Rows swapped in pairs by one turn or mirror: which row each one swaps with:
The rows were stretched afterwards, more along some directions than others.
Kotav: [ 0.99 -0.45 -1.96  0.62  2.21  0.23  2.38  2.80 -1.15  1.36 -1.06  1.36
 -0.99  0.89 -0.55  0.90  0.97]
kasup: [ 0.88 -0.50 -1.86  1.38  2.47  1.69 -0.46  2.59 -1.41 -0.02 -1.70  0.17
 -0.75  1.21  1.41  3.14  1.32]
kido: [ 0.74 -0.35  0.03  1.31  1.39 -0.73  0.16  2.26 -0.84  0.23 -1.92  0.20
 -2.09  1.59  1.17  1.65  1.58]
Duraf: [ 1.99 -0.32 -0.40  2.53  0.37 -0.76  2.20  1.26 -1.05 -0.14 -1.81 -1.09
 -2.35  1.63  0.52  0.99  0.67]
Dilo: [ 0.42 -1.73 -1.36  1.91  1.26 -1.01  2.62  2.13 -0.53 -0.33 -0.01 -2.25
 -1.47  0.99  0.25  1.46  1.71]
Tun: [ 0.68 -0.95 -1.17  2.92  3.22 -0.86  2.44  2.39 -0.93 -0.53 -1.10  0.67
  0.58  1.03  0.65  2.52  2.27]
kogad: [ 0.85 -0.14 -1.39  1.09  1.88  1.35 -0.19  3.07 -1.52  0.56 -1.43  0.74
 -0.61  1.21  0.80  2.29  1.58]
tuni: [ 0.61  0.56 -1.61  1.18  1.97  0.42 -0.14  2.63 -1.15 -0.21 -2.87  1.63
 -0.46  1.64  1.18  1.62  0.96]
pul: [ 1.75 -0.23 -0.82  3.37  2.66  0.30  0.08  3.10 -2.67 -0.56 -0.04 -2.73
 -0.03  0.87  0.94  4.52 -0.37]
Verad: [ 2.64 -0.33  0.09  2.88  2.40 -0.05  2.10  4.93 -1.32  1.44 -0.67  0.82
 -2.37  1.83 -0.44  2.42  3.17]
tivob: [ 3.05 -0.67  0.28  3.22  3.13  0.27  2.05  4.93 -1.04  0.60 -0.93  0.69
 -1.35  2.10  0.23  2.94  3.29]
Bevi: [ 1.25  0.16  0.63  1.39  1.54 -0.87  1.29  2.95 -1.00  1.50 -1.59  1.39
 -2.53  1.36  0.08  1.00  2.08]
mamag: [ 3.06 -0.57  0.09  3.16  3.18  0.20  2.21  4.77 -1.04  0.45 -1.15  0.67
 -1.23  1.87  0.33  2.83  3.13]
riti: [ 2.08 -0.84  0.10  1.23  2.02  0.52  0.75  2.53 -0.90 -1.12 -0.26  0.01
  1.24  1.42  0.14  1.76  2.37]
nir: [ 2.19 -1.93 -0.69  2.13  2.34  0.39  2.31  2.22 -0.75  1.13 -0.14 -1.01
 -1.13  1.03  0.11  1.33  2.17]
mufe: [ 0.99 -1.30 -0.96  1.86  3.65 -0.77  2.52  3.52 -0.17  0.68 -1.23  1.74
  0.75  1.05  0.15  0.94  3.04]
moso: [ 1.90  0.67  0.95  1.58  2.33 -1.13  1.10  4.11 -1.27  1.14 -0.74  1.04
  0.16  1.05 -0.58  0.75  1.19]
monu: [ 1.31  0.21 -0.56  1.93  0.27 -0.91  1.85  1.47 -0.53 -0.52 -2.59  0.00
 -1.70  1.74  0.67  0.51  0.47]
Patal: [ 0.61 -0.88 -1.34  2.92  1.43 -0.27  2.10  0.31 -1.39  0.08 -0.26 -1.61
 -0.69  0.11  0.20  2.07  0.19]
Lusiv: [ 0.99 -0.58 -0.08  1.43  2.06 -0.50  0.05  2.43 -0.93 -0.15 -1.94 -0.13
 -1.58  1.72  1.33  1.69  1.54]
zemin: [ 1.75 -0.13 -0.51  3.44  2.61  0.06  0.12  3.04 -2.71 -0.63  0.04 -3.09
 -0.16  0.89  0.82  4.27 -0.48]
Riv: [ 0.57 -2.13 -1.20  1.89  1.16 -0.71  1.95  2.36 -0.62 -0.62  0.44 -2.70
 -1.53  1.19  0.32  2.08  1.96]
kef: [ 0.96 -1.14 -1.21  3.10  0.72  0.14  1.81  0.74 -1.37 -0.42  0.01 -2.54
 -1.27  0.39 -0.03  2.21  0.70]
lel: [ 2.53 -0.95 -0.39  2.48  4.28  0.01  1.35  3.46 -1.31 -0.16 -2.27  1.14
  0.52  1.92  1.63  3.20  1.43]
Nifa: [ 0.41 -1.69 -1.34  1.85  1.28 -0.61  2.46  2.28 -0.78 -0.37  0.18 -2.50
 -1.28  0.88  0.22  1.54  1.58]
lolu: [ 0.81 -0.14 -1.67  1.04  1.59 -0.41  3.05  2.80 -1.11  1.74 -0.71  0.84
 -1.50  0.42 -0.92  0.80  0.42]
Dinu: [ 1.05  0.02  0.12  1.20  1.34 -0.61  0.99  3.27 -0.73  1.68 -1.60  1.25
 -3.03  1.30  0.10  0.90  1.81]
Bamom: [ 1.96 -1.29  0.32  2.49  1.17  0.28  0.78  2.24 -1.04 -1.51  0.72 -2.15
  0.82  1.23 -0.05  1.96  3.06]
viz: [ 0.64 -1.09 -1.46  2.94  1.00 -0.32  1.99  0.44 -1.30 -0.09 -0.45 -1.66
 -1.11  0.26  0.32  2.23  0.20]
gisi: [ 0.89  0.40 -1.69  1.32  2.27  1.12  0.33  2.07 -1.08 -0.16 -2.43  1.19
 -0.02  1.21  0.96  1.72  1.05]
Vepad: [ 1.94 -1.17  0.06  1.25  1.82  0.48  0.35  2.90 -0.95 -1.17 -0.10 -0.32
  1.02  1.61  0.20  1.78  2.57]
Dimu: [ 0.92 -0.12 -0.10  1.32  1.75 -0.92  0.76  2.45 -0.50  0.54 -2.17  0.78
 -2.24  1.78  0.77  1.39  1.41]
Ladup: [ 1.56 -0.82 -0.93  2.94  2.13  0.58 -0.28  2.97 -2.60 -0.89  0.20 -3.02
 -0.26  1.00  1.08  4.74 -0.18]
Biko: [ 1.69 -1.40 -0.22  3.02  0.51  0.42  1.26  1.37 -1.20 -1.16  1.16 -3.34
 -0.40  0.81 -0.19  2.11  2.08]
Disik: [ 0.78 -1.25 -1.22  3.07  3.00 -1.01  2.40  2.69 -0.75 -0.67 -1.23  0.62
  0.13  1.28  0.69  2.69  2.57]
Mif: [ 1.45  0.93  0.06  2.16  2.37 -1.74  1.69  3.97 -1.24  0.73 -0.97  0.91
  0.40  1.17 -0.67  0.90  1.10]
Dipan: [ 2.01 -1.73 -0.74  1.97  1.70  0.88  1.81  1.95 -2.02 -0.15 -0.23 -0.90
 -2.17  1.08  0.44  3.99  1.15]
Pum: [ 1.32 -1.93 -1.13  1.68  3.34 -0.08  2.43  3.13  0.08  1.17 -0.71  0.54
  0.02  0.96  0.03  0.91  3.03]
bug: [ 2.41 -1.42 -0.04  1.16  1.55  1.05  1.48  2.72 -2.09  1.10  0.93 -0.32
 -1.76  0.97 -0.71  2.76  2.04]
rutar: [ 0.99 -1.05 -0.46  2.92  2.26 -1.00  2.18  2.82 -1.14 -0.91 -1.26  0.15
 -0.45  1.39  0.66  2.71  2.30]
tuf: [ 1.14 -0.48 -1.36  2.12  2.64 -0.23  1.50  1.43 -1.72  0.89 -1.70  0.34
 -0.53  0.53  0.64  2.16 -0.65]
zadip: [ 1.56 -0.56 -1.01  1.99  3.49 -0.23  0.92  2.43 -1.85  0.54 -2.56  1.12
  0.03  1.26  1.47  3.02 -0.23]
dadog: [ 1.18 -0.71 -1.33  1.31  2.45  1.82 -0.55  2.85 -1.71  0.22 -1.27 -0.31
 -0.84  1.04  1.33  2.96  1.14]
Zod: [ 1.69 -1.42 -0.58  2.69  1.98  0.00  1.95  2.35 -1.80 -0.96 -0.59 -0.74
 -1.49  1.55  0.79  3.93  1.68]
Fenap: [ 2.25 -1.74 -0.16  1.09  1.53  1.01  1.17  2.88 -1.94  0.90  0.66 -0.44
 -2.10  1.15 -0.37  2.90  1.77]
valaz: [ 1.76 -0.54 -0.42  2.34  0.15 -0.75  2.26  1.16 -0.85 -0.19 -1.74 -0.98
 -2.35  1.83  0.46  0.76  0.89]

Verad pairs with monu
Dilo pairs with pul
viz pairs with Disik
zemin pairs with Nifa
kogad pairs with Dimu
Riv pairs with Ladup
moso pairs with Kotav
gisi pairs with Bevi

